Here are some numbered points:
[ 47  22  15  10  -5  39 -16  63   5 -24  24  -7   3 -24 -77  23  14  -4  -2 -15 -22  41  15 -19  31   9 -28  20] 0
[ -3 -41 -39  65  46  -5  15  33   4 -47  -2 -35  -5 -22   3   6   3 -21  30 -27  -2  34  39 -26   6  30 -15  12] 1
[ 10  -1 -27  49  63 -19 -22  15  -3 -29 -22 -50   6  11  45 -21 -24 -41  58 -16  26  28  21 -54  27  37 -75  37] 2
[-10 -12   8  -7  14  -9  -1  23  -8  19  18 -14  16  -7  34 -34 -15 -26   2  -9   7  17 -23  36 -27  -9  -9   7] 3
[-17 -50 -19  -1  -2  24  33  18  23  13  38  17  -4  13 -18 -16  -7  42 -10  17 -11 -45  -9   1  29 -45  48 -25] 4
[-15 -20 -38 -18  13  20 -45 -56  43 -15  62  43 -82  -7  11   2 -15  40  49  -9  40  14  21  28 -25 -21  -7   2] 5
[ 28  15  45 -13 -14   5  32 -16   0  40 -32  32 -42  40   9  13 -26  68  25   2  16 -41 -10  17 -32  55  44 -12] 6
[ -7 -12  -3  10   0  12 -10  27 -20  48  52 -10  -4   4   2  33  33 -36  -3  36  -5 -12 -33   3 -27  -4  10 -26] 7
[ -6  17 -11 -16  -9 -39   0  -4  12  37  22 -31 -41  -3 -25  28 -71  46 -12 -15 -52  16 -32  25  -8 -27  39 -17] 8
[-50  28   4   3  -9  25  -2  27 -19 -29 -30  -9  34 -34   3   0  42 -30 -32 -21   3   9   3   5  75  -9 -33  12] 9
[  2  42  61 -35  15  12 -22  -5 -32  15  -5  36 -15  13 -13   2 -31   1  21 -31  11  14  -9  50  -4 -12  17  15] 10
[-32  10 -25   0 -77  41  -9  39  20  -2 -23  60 -65  10  63 -24 -37  21  21  11  23 -24  -3   0 -59  18  41 -25] 11
[ 11 -39  -8 -15  -7 -23   3 -10  34 -12 -12 -26   5 -25 -33 -44  51 -16  14  36 -31 -23 -13 -23 -64  -8  -8 -13] 12
[  3  -2 -14  12 -42   7   6  73  17 -34   6 -20 -21  17 -14 -12  30 -23  14 -44  53 -39  49 -58 -59  51  -3 -36] 13
[  8  71 -29  -1 -49 -54  56 -53  23 -11 -64  -3  29 -35  10  16 -31   0  26   1   7   0 -16  12  34  40  18  47] 14
[  0 -29  10  38  39 -19   1  38 -30 -40   8 -22  14  -8  21  25 -13 -37   6  -7 -26  40  18 -23   5   7 -57  29] 15
[ 31 -11  31 -61  22 -41 -34  75   2  21  14  38  79 -22  24  12  69 -70  13 -69  -8  66 -15  -1  34 -43 -64   2] 16
[ 17  34 -13  12 -22 -16  35  23 -13   0  -4 -17  -2  37 -17   7  -8 -27  -5  -2 -13   6 -19  12 -38  -4  13   6] 17
[ 39 -36  16   7   7 -26   6   3  17 -31  48 -12  23 -31 -31 -52  53  33  14  22  -9 -47  -6  -5 -44  11  12  17] 18
[ 69 -29 -40  14 -86 -54   9  35 -11  51   1 -48  23  22   8   9 -41 -64  18   0 -69  -1   1  19 -57  10  22 -69] 19
[ 44  -4  -4  47  11 -16  24 -30 -14 -54 -18  -7  -3 -16 -68 -14  49  11  -3  -9  20   5  19 -53  28  69 -56  54] 20
[ 37  15  19  31 -18  13 -12 -20 -47  24  -3 -12  -7  90 -44 -14  42 -12  13  -1  43 -26 -21  26 -23 -19  -4   4] 21
[-26 -34 -55  19 -70 -23 -64 -42  20  53 -36 -38  -7 -14  31 -18  34 -24  -5  10  48 -34  -6 -62   6  58 -35 -57] 22
[ 29   5   6 -31 -40   8  12 -20 -16  40  -6  29 -16  -5 -27 -27 -28  47  -9  28  20 -51  -1  19 -15 -30  36 -20] 23
[-25 -11 -50  64  49  53  33 127  -3 -92  37  34   0 -18 -23 -16  37 -37 -64   5  27  65  20  33  96 -74  -9  11] 24
[ -5  52  18   6 -17  35 -54 -20 -15 -34  20  -5   8  64 -42  16 -11 -29  11   1  17  -2  18  42 -34 -34  30 -52] 25
[ 75 -63 -12 -52 -36 -43  50  -7  34   1  14 -43 -12 -75  14  26 -18  -2  32 -22 -46 -25 -19 -15   4  12  39   5] 26
Which five points above are nearest to each new point by angle, seen from the average point of the numbered points? Their numbers follow each, nearest first.
[ 23 -18   1 -10  35  -4  17 -41  -7  36 -41  12 -17 -18  58  -5   8  54  21  17  66 -32  43   1  -7  -5  23  17] 6 23 5 14 11
[ 38  72  -5 -45   6  35   7  44   9 -42   2  -8 -13 -31 -12  33  38  11 -27  -1   8  11   2  32  27 -78  72  45] 24 0 10 9 25
[ 34  -4  32 -10 -13   5  14   0   1  -8 -19  -4  20  -7 -31   7  27 -18  -8  -8  -2 -14  24 -16  17  33  15   4] 20 0 9 14 26
[ 76  -6   7  -3 -34 -24 -19 -14  -9 -35 -20  16  -7   4 -23  41   0  11  26  -6   3  24   0   3   8 -16 -40  33] 20 0 14 16 15
[-63 -11  23  -9  14  23 -63  -9  22  -6   2   7 -29 -19  20  -5 -13   9  -7 -11   4  -2  -9 -26 -16   9  55 -55] 11 5 25 22 4
[-41   8  82 -11  12   9 -45  -8 -12  14  21  38  31 -12 -21  33  -4 -21 -23 -18 -15  -2  -9   9  74   0 -27 -16] 9 10 16 0 25
[-37 -18 -21   5   1   6  -7 -46  33  21 -15  14  43 -49  43 -42 -33   7 -31  -3 -15   0   8   5  18   7  -7 -46] 22 3 9 4 14
[ 10 -15  26 -48 -49   0  36 -39 -32  69 -14  67   2   3  -9  -2   5  33 -37  26  -6 -29   9  39 -29 -27  15 -19] 23 6 10 4 11
[-17  16 -13 -14  61 -28 -22 -20  13  -6 -36 -71   2  24  13 -34   7  -8  35 -24   2   3 -19 -23 -64  44 -17 -12] 2 12 22 3 1
[ -1 -49 -20 -15  -1 -13 -30  15  22 -30 -53  17  -2  -5  59 -36  72 -66 -17 -15  11  23  -2 -20 -16 -30  -2  34] 16 12 9 3 22
[ 19 101 116 -76   1 -40 -73 -44 -64  72 -26  61  12  33 -32  60 -19  27  12 -55  11  72  -6  46  62  -7 -37  33] 10 16 6 25 21
[ 21 -13  -8   4 -28  18 -19  57  10 -56  22   1  12 -13 -53  29  27 -21 -25 -29 -21  25  44 -82  52 -10 -40  -8] 0 24 9 20 15
[ -3  52 -16  37  64  22  51  47 -38 -40 -73 -12 -55   0 110   5   1   9  15 -40  57  27  14  21   4  14   9  14] 2 1 24 11 15
[ 19   9  19  15 -44  27  34 -21 -63  26  16  37  10  31 -14  -4 -19  -7  27  14  -5   1  16 -13 -13  17 -27 -34] 21 6 23 25 10
[-37   2  77 -45  17   4 -56 -18  -9  15   4  43  51 -19 -17   8  11 -29 -21   5 -10  -5  -2  23  83  20 -26 -41] 9 16 10 25 0
